Each row has a name. Each question is about the rows just above it.

G: [-44 -34  22 -41]
J: [-17 -54   1  -3]
S: [37 15  8  8]
U: [-15 -34  22 -41]
H: [ 30 -27  19 -11]
P: [30 13  0 35]
B: [ 34 -28  37 -31]
The row with [30 13  0 35] is | P

V: [  2 -36   5 -19  21   1  20   4  16   2]
R: [ 36   6 -20 -11 -39   3  24 -14 -16  19]
L: [ 26   4 -16 -11 -47   3  31 -14 -38  18]
Q: [ 26   4 -20 -11 -39   3  37 -14 -41  18]
Where do [ 26   4 -20 -11 -39   3  37 -14 -41  18] appear? | Q
Give the next 3 entries after [  5 -19  21   1]. | [20  4 16]
Give the next 3 entries after [  2 -36]. | [  5 -19  21]

Y: [ 22 -11  10  -1 -21  -5]
C: [ 45  11 -20 -20  31 -12]
Z: [ 45  11 -17  23   0   5]
Give the next 3 entries after [-11  10]. | [ -1 -21  -5]
What are the next 3 entries after [ 11 -20]? | [-20  31 -12]
Whose row is [ 45  11 -17  23   0   5]? | Z
Give the next 3 entries after [ 22 -11]. | [ 10  -1 -21]

M: [  9   6   2 -18  14   0]
D: [-43   8   6  -3   7  -7]
A: [  8  10  24 -13  16   1]
X: [21  6  2 -8  1  5]
T: [-11  -4  19 -18  12   9]
The next 3 entries after [ 8 10]: | [ 24 -13  16]
What are the next 3 entries after [8 6]? | [-3  7 -7]
The next 3 entries after [-11  -4]: | [ 19 -18  12]
Where do [  9   6   2 -18  14   0] appear? | M
Give the next 3 entries after [-4 19]. | [-18  12   9]

W: [ -6   6  21  42  -2 -45  -5 -55 -33 -51 -55 -59   5 -16]
K: [ -6   6  21  42  -2 -45 -33  -5 -55 -51 -10 -59   5  -7]
E: [ -6   6  21 -52  -2 -45 -51 -33 -10  -5 -55 -59   5 -16]
Give the next 3 entries after [ 42  -2 -45  -5 -55 -33]. | [-51 -55 -59]
What are the next 3 entries after [-51 -33 -10  -5 -55]? | [-59   5 -16]
The next 3 entries after [-33  -5 -55 -51]: | [-10 -59   5]
Whose row is [ -6   6  21 -52  -2 -45 -51 -33 -10  -5 -55 -59   5 -16]? | E
What are the next 3 entries after [-52  -2 -45 -51]? | [-33 -10  -5]
The next 3 entries after [  6  21 -52  -2 -45 -51 -33 -10  -5 -55]: | [-59   5 -16]

gonam: [ -3  19   5 -16]
paval: [-36 -48 -37  25]
Vuzi: [ 28  22 -42 -40]
Repiz: [-33 -44 -36  18]
ziri: [-38  13 -32 -32]
delif: [-34 -46 -37  19]
Gef: [ 21  34  25 -54]
risa: [ 26  40  25 -57]
kunib: [ 19  13 -32 -32]
Lef: [-30 -53 -21  -4]
kopi: [-45 -42  19  28]
Whose row is [ 28  22 -42 -40]? | Vuzi
Whose row is [ 19  13 -32 -32]? | kunib
Where do [-34 -46 -37  19] appear? | delif
Which row holds [ -3  19   5 -16]? | gonam

Vemir: [  3 -20  -4  -4   0 -15   1]
ginan: [-7  9  1  8 -1 28 -1]
baz: [ 9 19 14 12 37  0  1]
Seni: [ -6 -16 -51 -17  23 -18 -18]
tir: [  4 -48   1 -16   5 -25   0]
ket: [  2 -51 -16 -17 -22 -18 -16]
The next 3 entries after [-51 -16 -17]: | [-22 -18 -16]
The next 3 entries after [-51 -16]: | [-17 -22 -18]
The next 3 entries after [ 9 19]: | [14 12 37]

dedu: [ 19 -10  14 -22  33]
Kivis: [15  6 10 -7  0]
topa: [-10   6 -29   8 -20]
Napus: [  9 -20 -18 -10  19]
Rigi: [  9  13  -4 -14  13]
par: [ 44  33   0 -54 -28]
rarid: [-24   1 -27  36   1]
Zupi: [-17  -4 -15  10  15]
mog: [-10  14 -13  25 -12]
zikob: [ 38  46  14 -10 -24]
Fis: [  0  27 -23  -7 -42]
sobur: [-34 -28 -25  28  30]
Which row holds [  9 -20 -18 -10  19]? | Napus
Where do [ 38  46  14 -10 -24] appear? | zikob

Kikos: [-17   3  -2 -39  40  -5  12]
dite: [-17  -2   1  38   3  -2  43]
Zala: [-17   1  -2 -39  40  -5  12]
zezu: [ -6 -43  -2 -39   3  -2  43]
Give the next 3 entries after [-17   3]. | [ -2 -39  40]
Give the next 3 entries after [-17   1  -2]. | [-39  40  -5]
The next 3 entries after [-17  -2]: | [ 1 38  3]
Whose row is [-17   3  -2 -39  40  -5  12]? | Kikos

Fubep: [-38 -40 -20  28 -35]
Kogan: [ 52 -40 -20  28 -35]
fomeg: [ 11 -11   5 -16 -31]
Fumug: [ 11 -11   5 -16 -21]
lepup: [ 52 -40 -20  28  -2]
Whose row is [-38 -40 -20  28 -35]? | Fubep
Whose row is [ 11 -11   5 -16 -21]? | Fumug
Whose row is [ 52 -40 -20  28 -35]? | Kogan

